128 stands for zero in the data rows.
Every row has a hidden score from 0 to 30. What is each row's score? 15 is about the middle. The score is a weighted sum of the row's numbers plus the product of two more (or one squared), each taken from its middle value.
tensor([105, 118, 153, 131, 91, 108, 137, 145, 141, 138, 101, 134, 148, 120,
        104, 69, 109, 123, 136, 159, 142, 136, 140, 122]) -> 11
tensor([133, 125, 222, 46, 102, 107, 68, 78, 186, 25, 120, 118, 197, 167,
        186, 122, 147, 151, 182, 148, 169, 131, 110, 151]) -> 23
tensor([138, 125, 90, 128, 148, 155, 170, 106, 103, 173, 151, 97, 95, 138,
        101, 156, 119, 93, 101, 123, 152, 159, 160, 119]) -> 16
tensor([84, 93, 92, 136, 149, 131, 127, 145, 67, 132, 102, 98, 167, 112,
        120, 117, 100, 106, 153, 135, 139, 74, 107, 129]) -> 20
tensor([79, 48, 127, 147, 147, 126, 99, 120, 106, 96, 114, 114, 167, 156,
        142, 111, 77, 143, 183, 153, 127, 79, 66, 131]) -> 17
tensor([141, 159, 145, 155, 139, 103, 87, 126, 133, 121, 118, 114, 144, 144,
        138, 97, 123, 109, 132, 121, 129, 147, 89, 148]) -> 14
tensor([100, 92, 179, 137, 123, 162, 162, 143, 117, 164, 111, 94, 130, 151,
        119, 130, 145, 149, 167, 104, 142, 71, 133, 142]) -> 11
tensor([103, 134, 165, 125, 118, 116, 99, 125, 137, 121, 117, 117, 132, 123,
        124, 117, 121, 117, 128, 145, 116, 127, 104, 149]) -> 18
tensor([131, 156, 127, 101, 108, 118, 118, 122, 139, 71, 147, 147, 127, 126,
        132, 157, 152, 122, 142, 117, 137, 110, 102, 110]) -> 19
tensor([114, 144, 134, 103, 162, 169, 145, 135, 92, 154, 116, 102, 128, 93,
        151, 195, 127, 118, 143, 101, 108, 114, 99, 130]) -> 16
tensor([141, 124, 205, 149, 86, 98, 87, 85, 190, 81, 111, 125, 167, 200,
        122, 96, 103, 118, 186, 137, 170, 157, 103, 145]) -> 14
tensor([137, 117, 63, 147, 132, 123, 179, 130, 97, 98, 162, 118, 120, 132,
        130, 161, 119, 137, 133, 130, 120, 149, 154, 107]) -> 15
tensor([126, 137, 152, 90, 115, 142, 160, 118, 152, 123, 132, 165, 103, 99,
        94, 146, 155, 118, 116, 140, 125, 129, 172, 107]) -> 11
tensor([115, 107, 79, 118, 147, 169, 176, 123, 105, 153, 143, 112, 132, 115,
        127, 149, 104, 108, 111, 120, 141, 136, 186, 122]) -> 20
tensor([115, 153, 138, 105, 104, 99, 149, 142, 98, 130, 118, 126, 146, 56,
        98, 119, 147, 81, 96, 179, 116, 146, 174, 103]) -> 13
tensor([128, 102, 82, 159, 135, 132, 135, 96, 91, 157, 130, 71, 137, 155,
        120, 109, 100, 126, 127, 163, 123, 171, 116, 140]) -> 14
tensor([118, 129, 146, 124, 121, 115, 106, 116, 117, 143, 118, 146, 122, 127,
        105, 105, 145, 113, 107, 166, 120, 111, 101, 162]) -> 8
tensor([139, 106, 117, 160, 73, 61, 128, 116, 95, 96, 115, 125, 158, 106,
        94, 73, 139, 166, 151, 198, 76, 138, 147, 137]) -> 9
tensor([149, 145, 197, 107, 62, 81, 79, 95, 187, 55, 94, 108, 218, 184,
        170, 93, 162, 193, 178, 131, 158, 116, 137, 166]) -> 24
tensor([145, 147, 108, 138, 135, 150, 170, 130, 135, 140, 159, 150, 75, 112,
        114, 163, 129, 120, 102, 99, 114, 154, 148, 112]) -> 12
tensor([109, 93, 108, 143, 143, 185, 174, 173, 124, 184, 129, 155, 94, 102,
        110, 132, 86, 147, 114, 103, 120, 112, 138, 112]) -> 15
tensor([139, 146, 63, 151, 108, 139, 135, 164, 215, 101, 169, 209, 106, 156,
        146, 92, 113, 175, 96, 96, 139, 136, 150, 129]) -> 13
tensor([132, 167, 137, 105, 164, 116, 106, 154, 119, 97, 113, 150, 140, 93,
        170, 155, 136, 145, 121, 75, 131, 101, 76, 146]) -> 19
tensor([148, 110, 94, 80, 203, 161, 107, 139, 158, 94, 130, 164, 82, 131,
        198, 144, 87, 172, 93, 88, 159, 95, 84, 135]) -> 21
tensor([104, 59, 99, 152, 114, 130, 193, 120, 104, 153, 136, 71, 143, 156,
        110, 142, 84, 109, 114, 161, 143, 148, 177, 142]) -> 18
tensor([62, 86, 145, 98, 115, 166, 136, 144, 106, 127, 112, 148, 139, 127,
        110, 104, 120, 114, 178, 121, 122, 54, 112, 123]) -> 7
tensor([117, 79, 151, 122, 93, 88, 122, 128, 111, 122, 102, 115, 157, 97,
        119, 101, 108, 156, 120, 194, 87, 157, 166, 123]) -> 4
tensor([115, 122, 162, 134, 96, 122, 129, 120, 115, 142, 119, 77, 141, 137,
        116, 117, 139, 132, 128, 169, 105, 158, 154, 139]) -> 16
tensor([134, 117, 183, 146, 130, 107, 94, 88, 150, 131, 99, 133, 139, 162,
        97, 93, 78, 106, 156, 161, 129, 146, 107, 149]) -> 9
tensor([153, 154, 186, 110, 78, 86, 113, 136, 148, 101, 103, 130, 146, 121,
        105, 110, 176, 106, 153, 138, 147, 134, 127, 100]) -> 16
tensor([154, 161, 156, 148, 148, 73, 96, 149, 151, 68, 91, 185, 140, 122,
        137, 159, 157, 170, 169, 100, 109, 90, 74, 117]) -> 11
tensor([129, 122, 146, 137, 109, 163, 168, 138, 182, 149, 155, 131, 105, 154,
        131, 151, 129, 143, 127, 101, 124, 153, 159, 137]) -> 10
tensor([99, 115, 177, 122, 107, 141, 131, 123, 125, 153, 113, 98, 160, 127,
        148, 151, 139, 145, 144, 109, 122, 113, 146, 148]) -> 15
tensor([161, 168, 73, 87, 162, 126, 148, 135, 147, 113, 161, 166, 96, 98,
        161, 171, 143, 112, 57, 122, 142, 154, 165, 116]) -> 8
tensor([120, 129, 156, 116, 158, 167, 73, 124, 109, 116, 129, 129, 138, 144,
        146, 155, 104, 108, 148, 93, 112, 90, 43, 156]) -> 15
tensor([140, 205, 65, 60, 104, 93, 181, 146, 109, 79, 149, 136, 167, 57,
        143, 153, 182, 58, 76, 146, 156, 128, 197, 114]) -> 21
tensor([150, 176, 111, 110, 88, 99, 149, 150, 139, 123, 130, 151, 136, 103,
        117, 108, 180, 106, 103, 125, 151, 118, 166, 107]) -> 16
tensor([137, 113, 123, 152, 146, 162, 157, 167, 180, 219, 120, 157, 61, 148,
        109, 75, 54, 128, 47, 132, 178, 135, 153, 129]) -> 17
tensor([130, 122, 164, 95, 167, 162, 174, 117, 106, 193, 113, 97, 98, 127,
        165, 157, 130, 140, 124, 75, 147, 110, 154, 146]) -> 18
tensor([122, 144, 79, 121, 137, 90, 120, 143, 89, 108, 132, 138, 127, 66,
        95, 121, 144, 52, 99, 149, 149, 125, 140, 114]) -> 22
tensor([136, 143, 97, 130, 111, 138, 157, 131, 138, 113, 164, 151, 107, 128,
        106, 141, 131, 137, 132, 146, 77, 184, 122, 131]) -> 11
tensor([134, 82, 75, 174, 172, 179, 126, 134, 122, 186, 126, 114, 78, 175,
        129, 93, 65, 146, 106, 106, 142, 119, 107, 149]) -> 18
tensor([161, 163, 134, 91, 221, 146, 97, 127, 96, 141, 107, 118, 106, 96,
        203, 171, 141, 160, 88, 93, 111, 121, 76, 144]) -> 8
tensor([121, 126, 131, 54, 143, 205, 82, 108, 89, 120, 134, 153, 98, 110,
        133, 159, 148, 147, 171, 88, 106, 42, 72, 131]) -> 13
tensor([101, 104, 120, 152, 142, 161, 122, 138, 99, 163, 106, 86, 130, 138,
        128, 125, 116, 115, 150, 99, 143, 93, 98, 127]) -> 20
tensor([125, 134, 132, 134, 117, 116, 133, 102, 131, 143, 124, 104, 138, 143,
        119, 102, 115, 143, 135, 156, 117, 172, 143, 141]) -> 13
tensor([123, 133, 121, 100, 151, 127, 50, 131, 119, 71, 111, 163, 156, 91,
        151, 112, 151, 154, 165, 118, 119, 79, 80, 121]) -> 18
tensor([115, 131, 119, 165, 142, 148, 160, 163, 106, 167, 119, 144, 102, 111,
        90, 161, 104, 87, 139, 92, 139, 84, 107, 62]) -> 11
tensor([75, 93, 143, 135, 104, 138, 96, 135, 110, 170, 98, 121, 154, 127,
        93, 74, 124, 138, 155, 149, 111, 82, 129, 134]) -> 11
tensor([154, 47, 119, 131, 221, 197, 147, 121, 135, 145, 143, 150, 29, 185,
        149, 169, 64, 167, 108, 85, 173, 81, 81, 111]) -> 15
tensor([144, 160, 95, 145, 120, 131, 148, 132, 148, 146, 151, 165, 73, 134,
        75, 124, 138, 123, 101, 125, 129, 127, 147, 112]) -> 12
tensor([95, 95, 103, 122, 110, 150, 113, 136, 114, 100, 138, 148, 143, 102,
        110, 118, 137, 144, 163, 140, 79, 109, 130, 120]) -> 6
tensor([110, 131, 96, 109, 181, 117, 90, 136, 99, 111, 128, 153, 154, 105,
        143, 136, 133, 79, 123, 110, 125, 106, 103, 139]) -> 20
tensor([133, 115, 31, 142, 170, 157, 134, 144, 90, 155, 148, 151, 94, 118,
        126, 112, 94, 146, 82, 120, 112, 120, 125, 121]) -> 19
tensor([94, 121, 142, 117, 115, 123, 124, 136, 111, 134, 114, 124, 149, 100,
        102, 126, 149, 107, 145, 128, 136, 105, 132, 120]) -> 16
tensor([118, 136, 173, 104, 108, 120, 156, 128, 135, 158, 111, 130, 131, 109,
        112, 139, 149, 130, 121, 161, 119, 173, 166, 120]) -> 10
tensor([139, 95, 107, 178, 128, 86, 110, 118, 100, 142, 106, 57, 160, 164,
        137, 52, 76, 126, 110, 189, 155, 155, 108, 147]) -> 23
tensor([107, 116, 79, 134, 120, 129, 166, 106, 67, 118, 150, 63, 175, 119,
        135, 136, 124, 81, 142, 145, 142, 133, 160, 135]) -> 21
tensor([116, 114, 119, 154, 126, 143, 135, 119, 100, 155, 112, 91, 141, 136,
        111, 115, 118, 112, 142, 115, 148, 122, 126, 142]) -> 19
tensor([162, 195, 78, 90, 154, 122, 147, 114, 179, 92, 192, 171, 109, 108,
        158, 183, 179, 100, 95, 115, 117, 197, 178, 134]) -> 20
tensor([115, 121, 134, 133, 155, 149, 116, 144, 133, 164, 113, 153, 94, 123,
        118, 93, 110, 123, 106, 125, 131, 119, 105, 149]) -> 16
tensor([88, 120, 127, 117, 113, 84, 186, 120, 81, 93, 135, 68, 199, 77,
        138, 172, 131, 61, 142, 142, 149, 130, 153, 85]) -> 20
tensor([136, 146, 134, 159, 115, 135, 164, 143, 101, 176, 124, 103, 106, 148,
        105, 149, 147, 107, 145, 96, 124, 103, 119, 111]) -> 13
tensor([121, 176, 129, 141, 119, 83, 107, 138, 151, 123, 119, 159, 149, 100,
        122, 94, 133, 86, 102, 146, 124, 139, 122, 138]) -> 13
tensor([136, 109, 127, 133, 133, 129, 111, 109, 141, 117, 128, 115, 130, 146,
        144, 140, 95, 154, 132, 121, 118, 140, 104, 133]) -> 15
tensor([92, 123, 144, 84, 119, 127, 172, 140, 54, 143, 98, 80, 178, 61,
        136, 150, 148, 110, 120, 151, 112, 105, 165, 120]) -> 17
tensor([114, 94, 90, 178, 104, 141, 113, 116, 130, 135, 140, 121, 129, 178,
        84, 85, 112, 154, 166, 134, 112, 126, 114, 138]) -> 11
tensor([153, 144, 190, 106, 123, 108, 85, 94, 168, 87, 120, 134, 138, 147,
        132, 125, 132, 106, 149, 142, 163, 150, 98, 142]) -> 14
tensor([164, 131, 120, 112, 175, 150, 122, 142, 146, 105, 134, 167, 89, 128,
        167, 162, 119, 156, 113, 82, 156, 81, 89, 114]) -> 15
tensor([137, 115, 151, 156, 116, 103, 99, 112, 156, 106, 128, 120, 142, 167,
        134, 107, 101, 145, 154, 141, 113, 192, 110, 144]) -> 9
tensor([120, 100, 132, 178, 140, 127, 99, 121, 129, 127, 110, 94, 148, 183,
        140, 104, 87, 142, 171, 145, 118, 138, 70, 161]) -> 15
tensor([145, 201, 114, 56, 135, 117, 129, 152, 176, 141, 132, 194, 111, 72,
        157, 138, 161, 86, 66, 111, 158, 133, 174, 122]) -> 12
tensor([141, 141, 139, 150, 103, 143, 130, 150, 182, 118, 150, 143, 110, 159,
        146, 119, 115, 158, 120, 85, 133, 139, 126, 138]) -> 12
tensor([122, 132, 130, 149, 170, 158, 127, 147, 137, 151, 124, 159, 113, 104,
        136, 140, 81, 130, 114, 99, 128, 127, 124, 116]) -> 18
tensor([143, 177, 169, 109, 69, 79, 108, 122, 173, 101, 100, 101, 176, 161,
        119, 75, 164, 99, 151, 138, 191, 138, 144, 136]) -> 25
tensor([141, 129, 109, 121, 147, 76, 138, 103, 63, 133, 116, 91, 148, 89,
        127, 130, 167, 101, 121, 189, 109, 137, 154, 132]) -> 22
tensor([145, 144, 108, 131, 158, 148, 152, 138, 151, 180, 129, 139, 80, 151,
        115, 118, 124, 118, 70, 89, 189, 108, 145, 129]) -> 17
tensor([75, 62, 84, 149, 162, 180, 173, 170, 76, 174, 101, 96, 141, 124,
        136, 129, 81, 159, 155, 69, 161, 37, 120, 98]) -> 17
tensor([133, 161, 163, 89, 132, 162, 150, 126, 160, 154, 150, 154, 105, 105,
        103, 145, 153, 93, 100, 115, 145, 146, 164, 128]) -> 14
tensor([149, 94, 124, 147, 163, 99, 74, 95, 109, 128, 106, 111, 165, 151,
        201, 100, 122, 195, 135, 178, 86, 158, 99, 194]) -> 13
tensor([140, 151, 125, 99, 132, 140, 137, 117, 162, 130, 144, 146, 131, 112,
        143, 155, 137, 109, 96, 132, 120, 204, 153, 142]) -> 10
tensor([133, 163, 152, 139, 160, 134, 118, 124, 86, 161, 117, 89, 95, 124,
        107, 170, 168, 92, 142, 105, 112, 121, 89, 120]) -> 8
tensor([62, 137, 142, 101, 90, 178, 186, 189, 104, 170, 118, 136, 166, 58,
        105, 133, 161, 88, 131, 86, 130, 66, 187, 117]) -> 4
tensor([111, 110, 66, 103, 173, 172, 124, 156, 141, 106, 142, 162, 143, 118,
        204, 158, 112, 156, 139, 57, 142, 78, 136, 132]) -> 23
tensor([138, 165, 130, 156, 101, 77, 112, 138, 146, 114, 99, 144, 123, 144,
        100, 101, 140, 131, 131, 145, 126, 124, 106, 126]) -> 16
tensor([86, 109, 143, 111, 91, 98, 191, 117, 61, 144, 109, 62, 168, 90,
        85, 139, 161, 88, 157, 168, 137, 102, 169, 99]) -> 17
tensor([116, 125, 143, 162, 113, 87, 112, 145, 140, 123, 97, 159, 141, 114,
        105, 130, 136, 151, 143, 134, 109, 100, 108, 119]) -> 10
tensor([132, 108, 190, 150, 128, 158, 181, 128, 130, 182, 129, 84, 103, 153,
        142, 173, 126, 149, 142, 82, 130, 132, 137, 104]) -> 13
tensor([131, 158, 149, 131, 137, 117, 101, 113, 139, 124, 121, 111, 136, 139,
        123, 135, 133, 99, 128, 141, 128, 166, 118, 147]) -> 12
tensor([139, 144, 141, 140, 143, 103, 84, 133, 158, 82, 117, 176, 137, 150,
        146, 116, 113, 129, 145, 119, 151, 104, 75, 153]) -> 14
tensor([145, 176, 124, 127, 94, 117, 175, 129, 155, 114, 164, 157, 95, 123,
        90, 164, 164, 139, 118, 127, 83, 170, 157, 105]) -> 7
tensor([129, 127, 114, 179, 128, 117, 121, 138, 135, 117, 133, 134, 119, 142,
        95, 120, 115, 127, 156, 110, 113, 131, 90, 118]) -> 12
tensor([148, 179, 129, 187, 82, 92, 122, 170, 177, 111, 123, 174, 112, 156,
        79, 105, 125, 144, 135, 108, 144, 101, 111, 85]) -> 17
tensor([145, 102, 125, 134, 189, 134, 147, 142, 159, 162, 136, 162, 77, 106,
        171, 151, 83, 144, 65, 73, 174, 118, 160, 116]) -> 21
tensor([124, 192, 122, 102, 113, 99, 163, 130, 111, 120, 144, 142, 123, 87,
        89, 157, 199, 49, 109, 129, 134, 137, 160, 98]) -> 9
tensor([124, 118, 163, 162, 133, 128, 115, 159, 131, 159, 101, 137, 100, 118,
        122, 144, 123, 151, 141, 78, 124, 79, 102, 99]) -> 12
tensor([122, 62, 156, 130, 199, 229, 45, 145, 95, 137, 128, 170, 71, 139,
        173, 176, 85, 219, 182, 70, 80, 0, 14, 113]) -> 7
tensor([124, 142, 100, 154, 116, 100, 143, 141, 132, 100, 146, 171, 96, 116,
        92, 122, 141, 109, 123, 120, 126, 136, 129, 106]) -> 12
tensor([141, 130, 159, 129, 103, 114, 158, 87, 129, 148, 132, 54, 153, 177,
        148, 139, 143, 103, 147, 131, 145, 168, 171, 154]) -> 15
tensor([135, 110, 89, 107, 137, 137, 121, 86, 79, 87, 163, 120, 135, 130,
        116, 143, 149, 119, 169, 176, 105, 135, 132, 133]) -> 23
tensor([136, 113, 104, 95, 154, 121, 85, 158, 171, 77, 107, 165, 167, 128,
        195, 110, 96, 154, 108, 107, 177, 117, 114, 131]) -> 21
tensor([118, 128, 145, 113, 137, 138, 110, 95, 114, 109, 134, 117, 139, 145,
        127, 145, 149, 101, 168, 124, 138, 103, 78, 148]) -> 13
tensor([135, 111, 191, 107, 87, 81, 137, 117, 154, 104, 103, 98, 159, 150,
        126, 109, 144, 158, 158, 188, 131, 166, 131, 129]) -> 17
tensor([100, 108, 75, 127, 120, 123, 143, 135, 96, 98, 140, 96, 177, 111,
        147, 154, 135, 92, 135, 119, 144, 123, 154, 134]) -> 20
tensor([127, 102, 146, 138, 121, 173, 163, 123, 129, 160, 141, 122, 88, 157,
        110, 154, 137, 123, 143, 94, 125, 113, 134, 126]) -> 13
tensor([125, 162, 108, 118, 84, 66, 104, 136, 98, 95, 105, 139, 152, 82,
        87, 87, 172, 114, 118, 154, 113, 103, 149, 101]) -> 16
tensor([161, 109, 78, 140, 138, 125, 160, 79, 123, 157, 165, 98, 97, 164,
        126, 139, 120, 109, 100, 149, 142, 186, 175, 136]) -> 13
tensor([140, 143, 106, 145, 159, 125, 99, 111, 92, 166, 113, 92, 131, 124,
        126, 112, 127, 117, 121, 133, 112, 147, 110, 152]) -> 21
tensor([146, 149, 151, 63, 127, 72, 70, 129, 125, 75, 101, 117, 181, 76,
        176, 112, 163, 118, 97, 173, 130, 146, 134, 134]) -> 19
tensor([95, 126, 120, 103, 129, 120, 197, 129, 105, 151, 122, 102, 151, 112,
        145, 149, 139, 83, 129, 119, 169, 112, 153, 114]) -> 18
tensor([112, 0, 128, 196, 206, 188, 53, 143, 194, 143, 130, 134, 112, 220,
        220, 66, 0, 235, 119, 113, 142, 126, 68, 187]) -> 13
tensor([144, 195, 98, 146, 151, 150, 100, 155, 114, 123, 147, 175, 102, 88,
        131, 184, 173, 122, 123, 55, 101, 106, 89, 106]) -> 4
tensor([141, 124, 138, 139, 166, 149, 84, 162, 144, 119, 115, 103, 139, 145,
        191, 157, 88, 154, 124, 61, 148, 107, 67, 135]) -> 22
tensor([119, 58, 145, 67, 167, 201, 141, 53, 148, 34, 211, 184, 103, 195,
        153, 184, 120, 132, 239, 140, 141, 108, 88, 156]) -> 27
tensor([146, 180, 186, 97, 94, 79, 112, 100, 138, 115, 120, 109, 142, 122,
        100, 110, 173, 79, 137, 160, 160, 146, 131, 119]) -> 15
tensor([151, 172, 163, 138, 86, 97, 148, 98, 133, 154, 131, 111, 112, 138,
        78, 119, 150, 83, 112, 151, 134, 185, 148, 116]) -> 11
tensor([82, 116, 143, 137, 76, 129, 197, 142, 84, 182, 100, 80, 164, 107,
        69, 99, 134, 81, 132, 150, 142, 96, 196, 122]) -> 8
tensor([74, 120, 141, 114, 89, 128, 186, 144, 56, 153, 105, 62, 190, 98,
        126, 128, 143, 84, 144, 129, 130, 87, 182, 131]) -> 11
tensor([126, 120, 90, 128, 116, 90, 148, 142, 65, 148, 104, 141, 118, 73,
        62, 75, 132, 77, 117, 164, 136, 124, 148, 103]) -> 24
tensor([73, 85, 159, 94, 92, 152, 140, 103, 83, 126, 124, 104, 167, 134,
        104, 133, 134, 135, 180, 162, 111, 66, 140, 127]) -> 11
tensor([125, 101, 111, 169, 92, 142, 141, 133, 198, 128, 148, 159, 90, 141,
        97, 105, 90, 151, 72, 144, 99, 175, 159, 116]) -> 23
tensor([96, 70, 142, 161, 83, 99, 117, 129, 143, 119, 116, 116, 172, 132,
        132, 81, 118, 166, 161, 161, 96, 127, 150, 148]) -> 5
tensor([158, 154, 128, 124, 126, 128, 121, 155, 144, 94, 120, 186, 85, 137,
        114, 127, 162, 179, 124, 102, 134, 48, 68, 91]) -> 25
tensor([154, 127, 87, 107, 161, 140, 99, 118, 91, 147, 121, 117, 107, 93,
        125, 127, 117, 136, 76, 162, 117, 132, 138, 108]) -> 14
tensor([161, 171, 143, 98, 132, 102, 112, 114, 191, 61, 136, 149, 158, 159,
        202, 139, 144, 162, 138, 137, 133, 164, 121, 157]) -> 11
tensor([120, 129, 140, 126, 141, 120, 151, 147, 179, 117, 133, 137, 143, 134,
        178, 145, 110, 165, 98, 108, 120, 143, 138, 129]) -> 18
tensor([126, 123, 140, 157, 135, 113, 87, 160, 140, 134, 112, 143, 149, 117,
        166, 112, 130, 166, 117, 132, 93, 142, 109, 164]) -> 13
tensor([126, 112, 142, 161, 104, 112, 108, 125, 162, 134, 106, 126, 153, 165,
        107, 61, 92, 112, 145, 160, 142, 167, 131, 159]) -> 12
tensor([131, 149, 145, 136, 129, 107, 104, 121, 127, 109, 127, 125, 136, 137,
        117, 120, 150, 104, 137, 142, 117, 152, 110, 134]) -> 11
tensor([107, 146, 120, 127, 130, 122, 70, 177, 140, 111, 119, 167, 148, 88,
        136, 115, 110, 113, 101, 107, 120, 116, 102, 110]) -> 15
tensor([145, 142, 165, 115, 137, 117, 134, 125, 136, 134, 127, 132, 126, 114,
        135, 148, 129, 109, 105, 146, 120, 164, 129, 127]) -> 10
tensor([140, 133, 133, 142, 113, 118, 158, 131, 114, 168, 124, 115, 107, 111,
        89, 112, 119, 101, 82, 155, 135, 144, 157, 112]) -> 15
tensor([149, 161, 131, 122, 111, 74, 87, 147, 183, 75, 103, 145, 174, 141,
        142, 97, 127, 111, 146, 127, 184, 118, 123, 118]) -> 18
tensor([110, 100, 115, 114, 138, 157, 158, 102, 66, 126, 129, 54, 157, 138,
        148, 173, 126, 113, 179, 117, 112, 115, 121, 126]) -> 16
tensor([143, 110, 52, 114, 141, 85, 89, 134, 121, 78, 125, 145, 162, 84,
        168, 113, 137, 169, 93, 152, 117, 136, 145, 149]) -> 25
tensor([152, 130, 151, 197, 139, 113, 92, 130, 143, 145, 132, 120, 135, 157,
        143, 93, 106, 115, 118, 133, 125, 183, 112, 137]) -> 9
tensor([96, 91, 125, 129, 184, 154, 97, 155, 121, 131, 95, 126, 141, 122,
        177, 131, 97, 153, 132, 81, 147, 51, 89, 139]) -> 21
tensor([134, 105, 116, 135, 174, 171, 132, 111, 144, 148, 131, 111, 111, 159,
        156, 134, 66, 147, 115, 126, 125, 171, 105, 151]) -> 15
tensor([134, 139, 81, 127, 108, 120, 148, 103, 85, 128, 156, 107, 115, 125,
        51, 136, 162, 62, 136, 150, 140, 147, 156, 101]) -> 16
tensor([113, 160, 137, 54, 102, 157, 152, 107, 127, 92, 174, 181, 120, 89,
        93, 193, 206, 125, 161, 111, 90, 100, 157, 98]) -> 9
tensor([121, 85, 52, 102, 193, 179, 183, 159, 171, 178, 146, 167, 68, 124,
        187, 120, 64, 141, 59, 99, 185, 126, 185, 123]) -> 24
tensor([125, 162, 125, 100, 108, 107, 143, 132, 149, 102, 131, 130, 175, 108,
        191, 155, 138, 150, 115, 128, 109, 155, 160, 159]) -> 15
tensor([95, 140, 182, 150, 70, 132, 180, 164, 125, 160, 107, 118, 139, 112,
        79, 136, 178, 115, 166, 99, 118, 78, 137, 88]) -> 17
tensor([140, 194, 128, 140, 95, 133, 169, 150, 128, 119, 153, 161, 105, 98,
        86, 205, 205, 155, 127, 86, 72, 117, 149, 84]) -> 7
tensor([140, 89, 186, 124, 179, 151, 101, 109, 157, 147, 114, 131, 64, 184,
        142, 115, 84, 147, 109, 126, 172, 100, 74, 144]) -> 24
tensor([165, 151, 149, 164, 121, 107, 134, 122, 181, 112, 150, 151, 103, 174,
        129, 112, 121, 135, 108, 112, 136, 176, 118, 138]) -> 12
tensor([125, 122, 91, 137, 100, 101, 140, 137, 135, 156, 117, 150, 117, 100,
        92, 71, 119, 132, 83, 164, 130, 128, 187, 124]) -> 15
tensor([110, 102, 167, 82, 115, 152, 130, 111, 142, 99, 134, 156, 139, 111,
        132, 139, 123, 144, 152, 159, 120, 125, 129, 113]) -> 11
tensor([112, 81, 104, 181, 99, 124, 144, 154, 158, 175, 119, 159, 97, 139,
        80, 48, 73, 161, 94, 169, 129, 130, 159, 106]) -> 11
tensor([121, 146, 175, 72, 122, 125, 54, 109, 100, 84, 111, 137, 149, 126,
        114, 116, 170, 124, 157, 160, 126, 59, 73, 151]) -> 20
tensor([119, 114, 128, 103, 153, 93, 28, 112, 67, 86, 95, 109, 178, 84,
        161, 101, 128, 144, 128, 166, 103, 84, 90, 144]) -> 17
tensor([107, 100, 118, 143, 110, 114, 143, 126, 130, 108, 136, 120, 161, 125,
        115, 134, 133, 128, 161, 150, 110, 144, 155, 120]) -> 13
tensor([97, 134, 124, 97, 120, 131, 147, 169, 154, 125, 112, 197, 137, 57,
        117, 114, 120, 114, 93, 138, 124, 148, 166, 113]) -> 16
tensor([112, 130, 143, 113, 146, 129, 100, 146, 83, 134, 90, 143, 153, 73,
        154, 154, 168, 173, 165, 97, 87, 73, 90, 130]) -> 21
tensor([130, 141, 170, 93, 126, 110, 80, 120, 132, 88, 106, 109, 150, 131,
        141, 117, 139, 126, 159, 135, 148, 117, 81, 144]) -> 18
tensor([174, 148, 115, 147, 164, 153, 150, 168, 184, 129, 150, 177, 54, 144,
        163, 155, 123, 173, 74, 42, 152, 101, 134, 108]) -> 16
tensor([141, 139, 145, 132, 133, 110, 135, 95, 158, 115, 145, 92, 152, 175,
        198, 165, 122, 143, 132, 109, 115, 174, 138, 168]) -> 13
tensor([120, 154, 138, 105, 103, 134, 163, 131, 127, 181, 129, 117, 124, 108,
        110, 114, 140, 100, 90, 156, 122, 149, 189, 123]) -> 13
tensor([136, 147, 186, 157, 89, 96, 137, 117, 178, 125, 120, 130, 134, 158,
        121, 98, 128, 117, 132, 156, 127, 188, 137, 163]) -> 12
tensor([151, 150, 124, 133, 144, 123, 134, 78, 93, 168, 133, 73, 130, 136,
        126, 126, 147, 116, 122, 172, 92, 196, 137, 150]) -> 12
tensor([132, 158, 159, 128, 88, 72, 102, 144, 158, 83, 118, 150, 167, 89,
        133, 91, 130, 100, 117, 163, 147, 142, 130, 115]) -> 15
tensor([149, 86, 172, 99, 175, 159, 97, 104, 164, 132, 132, 145, 63, 170,
        138, 137, 104, 138, 112, 130, 169, 116, 96, 143]) -> 15
tensor([128, 141, 114, 71, 95, 119, 116, 140, 192, 54, 148, 197, 164, 101,
        170, 116, 130, 153, 127, 131, 145, 120, 172, 137]) -> 9
tensor([148, 147, 106, 150, 95, 104, 126, 97, 99, 144, 136, 96, 144, 142,
        89, 85, 160, 117, 128, 169, 133, 159, 150, 127]) -> 14
tensor([158, 154, 113, 115, 128, 198, 138, 85, 176, 98, 216, 151, 94, 175,
        136, 185, 152, 136, 130, 119, 86, 190, 140, 151]) -> 6
tensor([133, 154, 116, 134, 113, 139, 135, 102, 73, 200, 125, 80, 126, 112,
        88, 103, 151, 114, 111, 158, 99, 153, 149, 156]) -> 20
tensor([137, 141, 92, 160, 115, 103, 126, 117, 172, 81, 146, 152, 128, 151,
        119, 108, 121, 131, 151, 127, 126, 165, 123, 117]) -> 13
tensor([142, 176, 142, 97, 96, 113, 123, 121, 143, 142, 135, 150, 113, 82,
        86, 122, 161, 68, 102, 150, 112, 168, 168, 130]) -> 13
